8292  4145  7949  4460  4356  6232  7235
8130  5633  8323  4994  5872  2367  8166
8166  4543  8197  4830  4925  3986  6040
5745  6135  6043  6565  6018  6782  5802
6477  6863  4400  6506  6235  5152  6440
9035  5764  8810  4448  6392  2606  8935
8277  5049  8287  4835  5073  2718  7228
6989  5655  7560  6051  5627  3311  6783
6628  6068  5991  5823  5924  6350  6160
4814  5405  3930  5678  4752  9416  2902
5714  2740  7092  3363  3013  9362  1522
8178  3478  7983  3331  3649  7335  6448
6607  6540  6890  6298  6930  4681  6664
Indices start at 0.
The entry just left of 6565: 6043
The entry in row 0 and column 1 -> 4145
The entry in row 2 and column 0?
Answer: 8166
The entry in row 0 and column 2: 7949
The entry at the centre?
Answer: 4835
The entry directly above 4681 -> 7335
The entry in the bottom-right corner -> 6664
The entry just left of the centre entry?
Answer: 8287
The entry at row 1, column 2?
Answer: 8323
The entry directly below 4835 -> 6051
The entry in the top-right corner?
Answer: 7235
The entry in row 2 and column 2?
Answer: 8197
The entry just left of 6040 is 3986
The entry just right of the centre entry?
Answer: 5073
The entry at row 0, column 0 -> 8292
The entry directly below the smallest entry?
Answer: 6448
The entry in row 1 and column 0: 8130
The bottom-left entry is 6607
The entry directly above the centre entry is 4448
The entry directly below 6160 is 2902
The largest entry?
Answer: 9416
The entry directly above 6018?
Answer: 4925
The top entry of the column that holds the largest entry?
Answer: 6232
The entry directly below 4356: 5872
The entry directly above 8277 is 9035
The smallest entry -> 1522
The entry in row 1 and column 1: 5633
The entry directly below 5802?
Answer: 6440

M =
60,94,110,202,57,22,67,100,144
116,66,58,42,118,175,147,111,42
160,100,147,141,113,85,68,99,127
134,25,95,89,99,169,140,156,81
Indices start at 0.
The entry directly below 141 -> 89
Which number is the entry in the top-right corner? 144
Which number is the entry in row 1 and column 1? 66
The entry in the bottom-left corner: 134
The entry at row 2, column 0 is 160
Which number is the entry in row 1 and column 0? 116
The entry directly below the smallest entry -> 175
Which number is the entry directly below 58? 147
The entry just right of 111 is 42
Which number is the entry at row 0, column 2? 110
The entry just left of 68 is 85

m =
[[ 1.42  0.84 -2.11  1.10  1.44  0.84 -0.07  0.16]
 [ 2.17  0.30 -1.62  1.69  1.59  0.80  0.93  0.07]
 [ 1.56  0.76 -2.06  1.21  1.48  0.81  0.13  0.15]
 [ 1.87  0.56 -1.94  1.45  1.53  0.84  0.46  0.09]
 [ 2.07  0.36 -1.73  1.60  1.58  0.80  0.80  0.07]
 [ 1.98  0.46 -1.84  1.53  1.57  0.81  0.63  0.08]
 [ 1.71  0.65 -2.00  1.34  1.50  0.82  0.30  0.12]
 [ 1.24  0.96 -2.11  0.97  1.37  0.84 -0.23  0.20]
 [ 2.27  0.23 -1.45  1.76  1.58  0.83  1.10  0.10]]
Counting starts at 0.
The top-left entry: 1.42
The entry in row 2 and column 2 -> -2.06
The entry just right of -2.06 is 1.21
What is the entry at row 1, column 1? 0.30
The entry at row 1, column 2 -> -1.62
What is the entry at row 0, column 2? -2.11
The entry just left of 1.37: 0.97
What is the entry directly above 0.83? 0.84
The entry just right of the largest entry is 0.23
What is the entry in the bottom-right corner? 0.10
The entry directly below 2.17 -> 1.56
What is the entry in the bottom-left corner? 2.27
The entry just left of -1.94: 0.56
What is the entry directly below 1.98? 1.71
What is the entry in row 1 and column 0? 2.17
The entry directly above 1.71 -> 1.98
What is the entry at row 0, column 1? 0.84
The entry directly above -1.45: -2.11
The entry just right of 1.76 is 1.58
What is the entry directly below 1.57? 1.50
The entry directly above the largest entry: 1.24
What is the entry directly below 0.65? 0.96
What is the entry just left of 0.08? 0.63
The entry just left of -1.73 is 0.36

Read these off the row that follows.
1) Read off the second entry from the right.
2) Read off the 3rd-last entry.
3) Read off the first entry from the left.
[-4.82 -1.91 -4.18 -1.09]
1) -4.18
2) -1.91
3) -4.82
